In the data rows, zero lies at 4.5, halfway between 4 and 5.
Every row has a hidden score from 0 to 30. What is each row's score? 15 is about the middle. The score is a weighted sum of the row's numbers plus the product of two more (or one squared), each taken from its middle value.
[4 3 5 6 5 7 4 8 5 7 3 3 6 4 2 2 4 5 1 2 7 5 4 4 6 7 7 8 4 1 4 1] ~ 16
[8 3 4 5 5 4 3 4 3 6 5 3 5 8 5 7 2 6 6 4 4 5 4 3 1 3 3 3 7 4 2 6] ~ 15
[2 4 5 7 5 7 4 2 4 6 5 3 7 2 5 5 4 5 6 6 7 6 3 5 4 4 3 3 5 2 4 6] ~ 13
[3 5 5 4 4 5 4 5 7 3 6 6 4 3 7 1 5 5 1 4 5 4 5 5 8 3 6 7 4 4 3 2] ~ 13
[4 3 5 3 5 3 6 2 3 6 5 3 3 4 5 7 5 3 7 6 3 6 5 5 2 3 2 3 4 6 8 6] ~ 18
[4 5 4 2 5 2 5 6 5 5 4 5 2 4 4 3 6 4 3 4 2 4 6 5 6 6 6 6 3 7 5 3] ~ 17
[4 3 5 6 5 6 5 6 5 7 3 3 5 4 1 4 7 3 2 3 7 6 4 5 5 7 5 7 2 2 6 2] ~ 12
[3 4 4 5 5 5 4 4 4 5 4 5 6 3 4 6 2 5 7 5 4 4 4 4 3 6 5 2 7 5 3 7] ~ 18
[2 3 5 3 5 5 5 6 5 6 3 5 5 2 2 4 5 5 2 3 5 5 5 5 5 8 8 6 4 4 3 3] ~ 18
[5 5 4 3 4 3 3 4 4 4 5 5 3 5 6 5 2 6 7 5 3 4 5 4 5 3 4 3 7 6 2 7] ~ 14
[8 6 4 4 4 3 4 7 5 3 3 5 3 8 2 4 5 4 3 2 3 4 5 4 5 7 6 6 4 5 5 3] ~ 12
[6 6 4 2 4 2 5 7 5 3 4 6 2 6 4 4 5 4 3 3 2 3 6 5 6 5 6 6 4 7 5 4] ~ 13
[3 6 4 3 5 3 5 6 6 3 4 7 4 3 5 3 6 5 3 4 3 3 5 5 6 5 7 6 3 6 4 3] ~ 12
[5 2 5 2 6 3 4 3 4 7 4 4 3 5 4 6 3 5 7 6 3 5 5 4 3 5 3 2 6 6 3 7] ~ 16
[4 5 4 7 4 7 3 5 6 4 6 5 7 4 6 1 3 6 2 4 7 4 3 4 7 3 5 7 6 2 2 2] ~ 12
[5 2 5 5 6 5 4 2 3 8 3 3 5 5 2 7 4 5 7 6 5 6 4 4 1 6 3 2 5 4 4 7] ~ 15
[4 4 5 5 5 5 6 5 5 5 4 3 5 4 4 3 8 3 2 4 6 5 4 6 6 5 5 7 1 4 7 2] ~ 13
[6 5 4 4 4 3 4 5 3 5 3 5 3 6 2 7 2 5 7 4 3 4 5 4 2 6 5 3 7 6 4 7] ~ 16
[4 3 6 4 5 4 5 1 4 6 5 3 4 4 5 6 5 4 7 7 4 6 5 5 3 4 2 2 4 5 5 7] ~ 14
[5 6 3 6 4 5 4 4 4 2 6 6 6 5 7 5 3 5 6 5 4 3 4 4 4 3 5 3 6 5 3 6] ~ 12
[4 5 4 3 4 3 5 7 5 4 3 6 3 4 2 5 5 4 4 4 2 4 5 5 5 7 7 5 4 7 6 4] ~ 12
[5 3 5 7 5 5 4 2 3 6 6 3 6 5 6 7 4 4 7 6 5 6 3 4 1 2 2 2 5 4 5 6] ~ 11
[5 3 5 6 5 5 5 1 3 6 6 3 6 5 6 7 4 4 7 6 5 6 4 4 2 2 2 2 5 4 5 7] ~ 14
[1 4 5 8 5 7 5 5 4 5 4 3 7 1 3 5 6 4 4 4 8 5 3 5 4 6 5 6 3 2 6 4] ~ 9
[4 5 4 3 4 3 5 5 4 4 4 6 3 4 4 6 3 5 7 5 3 4 5 4 3 6 5 3 6 7 5 6] ~ 18
[4 6 4 4 4 5 5 5 7 3 6 5 4 4 7 1 6 4 2 4 4 4 5 5 8 2 5 7 4 5 5 2] ~ 11
[4 5 5 3 4 4 4 3 6 4 7 4 3 4 8 3 6 5 4 6 4 5 5 5 6 1 3 6 3 5 4 4] ~ 8
[2 4 5 7 5 6 6 4 5 6 5 3 6 2 5 4 7 3 3 4 6 6 4 6 5 4 4 7 1 3 7 2] ~ 16
[4 3 5 8 5 7 4 6 5 7 3 2 7 4 3 3 6 4 2 3 8 6 3 5 6 6 5 7 3 1 5 2] ~ 13
[8 6 4 6 3 3 3 5 3 3 4 4 5 8 4 7 2 5 6 4 4 4 4 3 2 4 4 3 7 5 3 6] ~ 12
[4 4 5 6 4 6 5 5 5 4 5 3 6 3 5 2 7 3 2 4 7 6 4 6 6 4 4 7 2 2 7 1] ~ 21
[2 3 5 4 6 4 5 3 5 6 4 4 4 2 4 5 7 4 5 6 3 6 5 6 4 6 4 4 2 6 5 4] ~ 14
[1 4 5 7 5 6 5 5 4 5 4 4 7 1 3 6 6 3 5 5 7 5 4 5 3 6 4 5 3 2 7 5] ~ 19
[4 3 6 3 5 3 5 2 4 7 5 3 3 4 5 7 5 4 7 7 3 6 5 5 3 4 2 2 4 6 6 7] ~ 25
[5 6 4 2 4 4 6 3 4 3 6 5 3 5 6 5 6 3 5 6 3 4 6 5 4 3 3 4 3 5 7 5] ~ 19
[2 5 5 4 5 5 6 3 4 4 5 5 5 2 5 5 6 4 6 7 4 5 4 5 4 5 4 3 3 5 6 6] ~ 12
[6 6 4 2 4 3 5 7 5 4 3 5 1 6 2 3 5 4 3 3 2 4 6 5 6 7 6 6 4 7 6 3] ~ 13
[6 5 4 3 4 3 4 4 4 4 5 5 3 6 6 5 2 5 7 5 2 4 5 4 4 3 4 3 7 7 3 7] ~ 14
[5 5 4 4 4 4 6 8 4 3 3 5 4 5 1 5 5 3 3 2 4 4 5 5 4 8 7 6 4 5 7 3] ~ 17
[6 5 4 6 4 4 3 4 3 4 5 4 5 6 6 7 2 5 7 5 4 4 4 3 2 3 4 2 7 5 3 7] ~ 14
[4 3 5 7 5 7 4 6 5 7 4 3 6 4 3 3 6 5 1 3 8 6 3 5 6 5 5 8 3 1 4 1] ~ 11
[4 4 5 2 5 3 5 4 5 6 5 4 2 4 6 4 8 4 4 6 3 5 6 6 6 3 3 6 2 6 6 3] ~ 11
[3 6 4 7 4 5 6 4 3 2 5 5 7 3 4 7 5 3 6 5 5 4 4 5 2 5 4 3 4 4 8 6] ~ 17
[3 5 4 3 5 4 6 2 4 4 5 6 4 3 5 6 6 4 6 6 4 4 5 5 4 4 3 3 3 5 6 6] ~ 15
[3 2 5 5 6 5 4 5 3 7 2 3 5 3 1 6 3 5 6 4 5 5 4 4 3 8 5 3 6 4 4 6] ~ 16
[3 5 5 3 5 3 6 4 5 4 5 5 3 3 5 4 8 4 4 5 3 5 6 6 5 4 4 6 1 6 7 3] ~ 15
[4 6 3 4 4 4 5 4 4 3 4 7 5 4 4 6 3 5 6 5 3 3 5 4 3 6 5 3 6 5 4 6] ~ 20
[9 5 4 5 3 4 4 7 5 3 3 4 4 9 1 4 4 4 3 2 4 4 5 4 5 7 6 6 4 5 5 3] ~ 20
[6 0 6 6 6 7 4 4 5 9 4 1 5 6 4 2 5 4 2 4 8 7 4 4 5 4 4 6 3 1 4 2] ~ 19
[4 7 3 3 4 3 5 5 5 2 5 7 4 4 6 3 5 4 4 5 3 3 5 5 6 4 6 5 4 7 5 4] ~ 15
[4 4 5 4 5 4 4 2 4 5 6 4 5 4 6 6 2 6 7 6 4 5 5 4 3 3 3 2 7 5 2 7] ~ 15
[5 4 4 5 5 4 3 4 3 5 4 4 5 5 4 7 1 6 7 5 4 4 4 3 2 5 4 2 8 5 2 7] ~ 14
[5 6 3 6 4 6 4 5 5 2 3 7 7 5 3 4 3 5 5 4 5 3 3 4 5 6 6 4 5 3 3 5] ~ 23
[3 2 7 2 6 5 5 2 6 7 4 2 3 3 5 3 7 5 3 6 5 8 5 5 6 5 3 6 2 4 4 3] ~ 13
[6 5 4 4 4 4 3 4 5 4 7 5 3 6 8 4 3 5 5 5 4 4 5 4 5 1 4 4 6 5 3 5] ~ 14
[6 4 4 4 5 4 3 4 4 5 4 5 4 6 4 5 1 6 7 5 4 4 4 3 4 5 4 2 8 5 0 6] ~ 13
[5 5 5 5 4 5 5 3 3 3 6 4 5 5 7 6 6 4 6 6 5 5 4 5 3 2 2 4 3 4 6 6] ~ 10
[2 4 5 3 5 4 4 4 5 6 4 5 4 2 4 4 2 6 6 6 4 5 5 4 5 6 6 2 7 6 2 6] ~ 23
[4 5 4 4 4 3 4 5 3 4 3 5 4 4 2 7 3 5 7 4 3 4 5 4 3 7 5 3 7 6 4 7] ~ 18
[6 6 3 7 3 5 4 4 5 1 5 6 7 6 5 4 3 5 5 4 5 3 3 4 5 4 5 4 6 4 2 5] ~ 19
[4 5 4 9 4 6 4 5 4 3 4 5 9 4 4 6 3 5 5 4 7 3 2 4 3 5 5 4 6 2 3 5] ~ 13
[3 5 5 7 4 6 5 2 4 5 6 4 7 3 7 5 6 4 5 6 6 5 4 5 4 2 2 4 3 3 6 5] ~ 14
[3 2 5 6 5 7 3 4 5 7 4 3 6 4 4 3 1 6 4 4 8 6 3 3 5 5 5 4 8 1 1 4] ~ 22
[5 5 3 4 4 4 4 6 4 4 2 6 4 5 1 6 4 4 5 4 4 3 5 4 3 8 6 4 5 5 5 5] ~ 17
[4 4 4 8 4 7 4 8 5 5 3 4 7 4 1 4 4 4 2 2 7 4 3 4 5 7 7 7 4 2 5 2] ~ 10
[7 7 4 4 3 3 6 6 3 2 4 6 3 7 4 7 4 3 5 3 4 3 5 4 2 5 5 4 5 6 7 5] ~ 19
[7 6 4 3 4 3 4 5 4 2 5 6 3 7 4 6 3 5 6 4 3 3 5 4 3 4 5 3 6 6 4 6] ~ 11
[5 4 5 3 5 4 5 4 6 5 5 4 3 5 5 2 8 3 2 5 4 5 5 6 7 4 4 7 1 5 7 2] ~ 10
[3 3 5 5 5 4 5 1 4 6 6 3 5 3 6 6 5 4 7 7 4 6 4 5 3 3 2 2 4 5 6 7] ~ 15
[4 6 3 6 4 5 4 4 4 3 5 7 7 4 6 6 3 5 6 5 5 3 4 4 4 4 5 3 6 4 3 6] ~ 17
[4 4 5 5 4 5 5 2 4 5 7 4 5 4 8 5 6 4 6 6 5 5 4 5 4 1 2 3 3 4 6 5] ~ 21
[6 6 4 4 4 4 5 5 3 2 4 6 4 6 4 8 3 4 6 4 3 3 5 4 2 5 5 3 6 6 5 6] ~ 16
[9 6 3 5 3 4 3 6 4 2 4 5 4 9 4 4 3 5 5 3 4 3 4 4 4 4 4 5 6 5 3 5] ~ 28
[2 3 6 3 5 3 5 2 4 6 4 4 4 2 4 5 4 5 6 7 3 6 5 5 4 6 4 2 5 6 4 7] ~ 21
[3 5 5 4 5 4 6 3 5 4 6 4 4 3 6 4 8 4 4 6 4 5 5 6 5 3 3 6 1 6 7 4] ~ 16
[6 7 3 5 3 5 4 5 6 1 5 6 6 6 5 2 4 5 3 4 5 3 4 4 7 4 6 5 5 4 3 4] ~ 12
[3 6 4 7 4 6 5 5 5 3 5 6 8 3 5 4 4 5 5 4 7 3 3 4 5 5 6 4 5 2 4 5] ~ 24
[2 5 4 4 5 4 5 5 5 4 4 7 5 2 3 5 4 5 5 5 4 3 4 5 4 7 7 4 5 5 3 5] ~ 18
[4 3 6 4 5 4 4 1 4 6 6 3 5 4 6 6 4 5 7 7 4 6 4 4 3 3 2 2 5 5 3 7] ~ 17
[2 4 4 3 5 4 5 6 5 5 3 5 4 2 2 4 6 4 3 3 4 4 5 5 5 7 7 6 3 5 5 3] ~ 17
[5 0 6 5 6 6 6 4 4 9 4 1 5 4 4 4 7 3 3 4 7 7 4 5 4 4 4 6 2 2 7 2] ~ 15
[4 7 4 5 3 3 6 6 5 2 5 5 5 4 5 3 6 3 3 4 3 4 4 5 6 4 5 6 3 6 8 3] ~ 15
[4 5 4 7 4 5 3 4 3 4 5 4 7 4 5 6 1 6 7 5 5 4 3 3 2 4 4 2 7 4 2 7] ~ 13
[4 7 3 5 4 5 4 5 6 2 6 7 6 3 7 3 4 5 4 5 5 3 4 4 6 2 5 5 6 4 3 4] ~ 15
[6 3 5 1 5 2 4 5 4 6 4 4 1 6 3 6 2 5 6 4 2 4 6 4 3 5 4 3 7 7 4 6] ~ 20
[7 6 3 3 3 3 5 6 5 2 4 6 3 7 3 4 4 5 5 4 3 3 5 4 5 6 6 4 5 6 4 5] ~ 10
[3 3 5 8 5 7 4 5 5 7 4 2 7 4 4 3 6 4 2 3 9 6 3 5 5 4 4 7 3 1 5 2] ~ 15
[5 4 5 1 5 2 5 6 6 5 4 5 1 5 4 3 6 4 3 4 2 4 6 5 6 5 5 6 3 7 5 3] ~ 13
[3 5 5 7 4 6 5 3 5 4 7 4 6 3 8 3 6 4 4 6 6 5 4 5 6 1 3 5 3 3 6 4] ~ 10
[2 4 5 8 5 7 5 5 4 6 4 3 7 2 4 4 7 3 3 4 8 6 3 5 5 4 4 7 2 2 7 3] ~ 16
[1 5 5 6 5 5 6 3 5 4 5 4 6 2 5 5 8 3 4 6 5 5 4 6 4 4 4 5 2 4 7 5] ~ 8
[3 3 6 6 5 5 5 1 4 7 6 3 6 2 7 5 5 4 6 7 5 6 4 5 3 2 2 3 4 4 6 6] ~ 19
[3 4 4 7 4 7 4 7 4 4 3 5 7 3 2 4 4 5 4 3 8 4 3 4 4 6 6 5 5 1 4 4] ~ 14
[3 4 5 6 5 6 3 3 5 5 6 4 6 3 7 4 1 6 5 6 6 5 4 3 5 2 4 4 8 3 1 5] ~ 14
[3 4 4 3 5 5 5 7 6 5 3 5 4 3 3 3 5 5 2 3 5 4 5 5 6 7 8 7 4 4 3 2] ~ 13
[6 6 4 4 4 4 5 4 3 3 6 5 4 6 6 8 4 4 6 5 4 4 5 4 1 3 3 3 5 5 6 6] ~ 15
[4 4 6 3 5 5 5 4 6 6 4 4 3 4 4 2 8 4 2 5 5 6 5 6 7 5 5 7 1 4 5 2] ~ 7
[6 4 4 2 5 4 5 7 6 5 4 5 2 6 3 2 6 4 2 2 4 4 6 5 7 6 7 7 3 5 5 2] ~ 12
[6 5 4 4 4 4 3 4 4 4 5 5 5 6 5 5 1 6 7 5 3 4 4 3 4 4 4 2 8 5 1 7] ~ 16
[4 4 5 2 5 3 5 4 5 6 5 4 2 4 5 3 8 4 4 5 2 5 6 6 6 4 4 6 2 7 6 4] ~ 8
[7 6 4 4 4 3 4 5 3 3 5 5 4 7 5 7 3 5 6 4 3 4 5 4 2 4 4 3 7 6 4 6] ~ 15
[5 3 5 4 5 4 4 2 4 6 7 3 4 5 8 5 4 5 6 6 5 6 5 4 4 1 2 3 5 4 4 6] ~ 16
[3 5 4 2 5 4 4 6 6 3 5 7 3 3 5 2 5 6 2 5 3 4 5 5 7 5 7 6 5 6 2 2] ~ 9
[1 4 4 8 5 6 5 4 4 5 4 5 8 1 4 6 4 4 6 5 7 4 3 5 3 5 4 3 5 2 5 6] ~ 20
[4 5 5 2 5 3 5 4 5 5 5 4 1 5 5 3 7 4 3 5 2 5 6 6 6 4 4 6 2 7 6 3] ~ 7
[4 6 4 4 4 4 6 3 4 3 5 5 4 4 6 6 6 3 6 6 4 4 5 5 3 4 3 3 3 5 7 6] ~ 18
[4 1 6 4 6 6 5 5 5 8 3 2 4 4 2 4 6 4 2 4 6 7 5 5 5 7 5 6 2 3 5 2] ~ 17
[4 5 4 4 5 4 5 3 4 4 5 5 4 4 6 6 3 5 7 6 3 4 5 4 3 4 4 2 6 6 4 7] ~ 15
[4 2 5 4 6 5 4 5 4 8 2 4 5 4 2 6 2 5 6 4 5 5 4 3 3 7 5 3 7 4 2 6] ~ 21
[3 5 4 4 5 3 4 4 4 4 5 6 5 3 5 6 3 5 7 5 3 4 5 4 3 4 5 2 7 6 4 7] ~ 19
[6 2 5 7 5 5 4 2 2 7 4 3 7 6 3 8 3 5 6 5 5 6 3 4 1 5 2 2 5 3 3 7] ~ 20
[3 6 4 6 4 5 6 3 4 2 5 5 6 3 6 6 6 3 6 6 5 4 4 5 3 4 4 3 4 4 7 6] ~ 15
[7 7 3 6 3 4 5 6 5 1 4 6 6 7 4 3 4 4 5 4 4 3 4 4 5 5 6 4 5 5 4 5] ~ 20
[5 5 4 5 4 3 4 4 3 4 5 5 5 5 5 7 2 6 7 5 3 4 4 3 3 4 4 2 7 6 2 7] ~ 13
[5 4 5 5 5 4 5 2 4 5 7 3 4 5 8 5 5 4 6 6 4 5 4 4 3 1 2 3 4 4 6 6] ~ 22
[3 5 5 7 4 6 6 3 3 4 5 4 7 3 6 7 6 3 6 6 6 5 3 5 2 3 2 4 3 3 8 6] ~ 15
[4 4 5 6 5 4 4 3 3 5 5 4 6 4 6 7 3 5 7 6 4 5 4 4 2 3 3 2 6 5 3 7] ~ 14
[2 5 4 4 5 4 6 6 5 4 4 6 5 2 4 3 7 4 2 3 4 4 5 6 6 6 7 6 3 5 5 2] ~ 15
[8 5 4 4 4 3 4 5 3 4 3 4 3 8 2 6 2 5 6 4 3 4 5 3 3 6 4 3 7 6 4 6] ~ 16
[4 2 5 4 6 6 2 4 5 7 4 4 5 4 4 3 1 7 4 5 7 6 4 3 5 6 6 4 8 2 0 4] ~ 18
[3 6 5 8 4 5 5 3 4 3 6 4 7 3 7 5 6 3 5 6 6 5 3 5 5 2 3 4 3 4 8 5] ~ 11
[3 3 6 3 6 3 5 2 4 7 4 3 3 3 4 6 5 4 6 7 3 6 5 5 4 6 3 3 4 6 4 7] ~ 17
[5 5 4 8 4 5 4 4 3 3 4 5 8 5 4 7 3 5 6 4 5 3 3 4 2 5 5 3 6 4 3 6] ~ 12
[4 6 4 3 4 3 6 6 5 2 5 6 3 4 5 4 6 3 3 4 2 4 5 5 6 5 6 6 3 7 7 3] ~ 12
[5 7 4 6 3 4 5 4 4 2 6 5 5 5 7 5 5 3 5 5 4 4 4 5 4 2 3 4 4 5 7 5] ~ 15
[5 3 5 4 5 3 5 3 2 6 4 3 3 5 4 8 4 4 7 6 3 5 5 4 1 5 3 2 5 6 6 7] ~ 18
[4 2 6 6 5 7 4 5 5 7 4 2 6 4 3 2 6 5 2 3 8 6 4 5 6 5 5 7 3 1 4 2] ~ 10
[6 7 4 4 3 3 5 7 6 2 5 5 3 6 5 1 5 4 3 3 3 3 5 5 8 4 6 6 4 6 6 3] ~ 11
[7 5 4 5 4 3 4 5 3 4 4 5 4 7 4 7 2 5 6 4 3 4 4 3 2 5 4 3 7 6 3 7] ~ 15
[2 5 5 8 4 6 5 4 4 4 5 4 8 2 5 4 6 3 4 5 7 5 3 5 5 3 3 5 3 2 7 4] ~ 15
[7 5 4 3 4 3 5 8 5 4 3 4 2 7 2 3 5 4 3 2 3 4 6 5 6 7 6 6 4 6 6 3] ~ 16
[2 5 4 6 4 6 5 3 5 4 6 6 7 2 7 5 4 5 5 6 6 4 4 4 5 3 4 3 5 3 4 5] ~ 23
[5 4 4 6 5 4 3 4 3 5 3 4 6 5 3 6 1 6 7 4 4 4 4 3 3 6 4 2 8 5 2 7] ~ 19
[3 3 5 6 5 6 4 6 4 6 2 4 6 3 1 6 2 5 6 3 6 5 4 4 3 8 6 3 7 3 3 6] ~ 18
[6 4 5 6 5 4 4 3 3 5 5 4 6 6 6 8 3 5 7 5 4 5 4 4 1 3 3 2 6 5 3 7] ~ 18
[1 5 5 7 5 6 5 3 4 5 5 4 7 1 5 5 7 4 5 6 6 5 4 5 4 4 3 4 3 3 6 5] ~ 13
[5 6 4 4 4 5 5 8 5 3 3 5 5 5 2 3 6 4 2 2 4 4 4 5 6 7 7 6 3 5 5 2] ~ 10
[9 5 4 4 4 3 3 5 4 3 4 5 3 9 3 5 3 5 5 3 3 3 5 4 4 5 5 4 6 5 3 5] ~ 10
[5 5 4 4 4 6 3 4 6 4 6 5 4 5 7 2 2 7 4 5 6 4 5 3 7 2 4 5 7 3 1 4] ~ 12
[4 4 5 1 5 4 3 3 6 5 5 5 2 4 5 3 1 7 5 5 3 5 6 3 6 4 5 4 8 6 0 5] ~ 14
[3 4 5 7 5 7 4 3 5 5 6 4 7 3 6 3 5 5 3 5 8 5 3 5 6 3 3 6 4 1 4 3] ~ 13
[4 6 4 7 4 5 5 4 4 3 7 5 7 4 8 5 4 4 5 5 5 4 4 4 4 1 3 4 4 4 5 5] ~ 15
[4 1 6 5 6 5 5 1 3 9 4 2 5 3 4 7 5 4 6 7 5 6 4 5 2 5 2 2 4 3 5 6] ~ 25
[5 4 5 1 5 2 5 5 5 6 5 4 1 5 4 4 7 4 4 5 2 5 7 6 5 4 4 6 2 7 7 4] ~ 10
[2 5 4 3 5 5 5 3 5 4 5 6 5 1 6 4 5 5 5 6 4 4 5 5 5 4 5 3 4 5 4 5] ~ 16
[1 4 5 5 5 6 5 3 5 5 5 5 6 1 5 4 6 5 4 6 5 5 4 5 5 5 5 4 3 4 4 5] ~ 10
[5 5 4 6 4 5 5 3 3 3 6 4 6 5 7 7 4 4 6 6 5 4 4 4 2 2 3 3 5 4 5 6] ~ 12
[6 5 4 2 5 2 4 5 4 5 4 5 1 6 3 5 3 5 6 4 2 4 6 4 4 6 5 4 6 7 4 6] ~ 15
[3 3 6 6 6 7 3 1 5 7 5 2 6 3 5 4 3 6 5 7 7 6 4 4 5 4 2 3 6 2 2 5] ~ 11
[3 6 5 7 4 4 6 4 5 3 6 4 6 3 6 4 7 3 4 5 5 5 4 6 5 3 3 6 2 5 8 4] ~ 19
[5 4 4 3 5 4 4 8 4 5 2 5 3 5 0 4 5 5 3 2 4 4 5 5 5 8 7 6 4 5 4 3] ~ 15
[3 7 4 4 4 3 6 5 5 2 5 7 5 3 5 4 6 3 4 4 3 3 5 5 5 5 6 5 3 6 7 4] ~ 23
[8 5 4 2 4 3 3 7 6 4 5 4 1 8 4 2 4 5 3 3 3 4 6 4 7 4 5 7 5 6 3 3] ~ 7
[4 5 4 2 4 3 5 5 6 4 6 6 3 4 7 2 6 5 3 5 3 4 6 5 7 3 5 6 3 6 4 3] ~ 14
[3 3 5 4 5 3 5 2 4 7 4 4 4 3 4 6 4 5 7 7 3 6 5 4 3 5 3 2 5 6 4 7] ~ 16
[4 6 4 3 4 3 6 6 5 3 4 6 3 4 4 5 7 3 4 4 2 4 6 6 5 6 6 6 3 7 7 4] ~ 13
[8 6 3 4 3 3 4 5 5 2 4 6 3 8 3 4 3 5 5 3 3 3 5 4 5 5 5 5 5 6 4 5] ~ 27
[3 5 5 5 5 4 7 3 4 5 6 4 4 3 6 6 7 2 5 6 4 5 5 6 3 3 3 5 2 5 9 5] ~ 16
[4 4 5 4 5 4 6 4 5 6 5 3 4 4 6 3 8 3 3 5 4 6 5 6 6 3 4 6 1 4 7 3] ~ 12
[6 5 4 5 4 4 4 5 4 4 3 6 5 6 3 6 2 5 6 4 3 3 4 4 3 6 5 2 7 5 3 6] ~ 17
[4 5 5 2 5 3 6 4 5 4 5 5 2 4 5 4 7 4 3 5 2 5 6 6 6 4 5 6 2 7 6 4] ~ 17
[3 5 4 8 4 7 5 7 6 4 4 4 7 3 4 2 5 4 1 2 7 5 3 5 7 5 7 8 4 2 5 1] ~ 19
[4 3 6 5 5 5 4 2 5 6 7 2 4 4 8 3 4 5 4 6 6 6 4 4 6 0 2 5 5 3 4 4] ~ 13
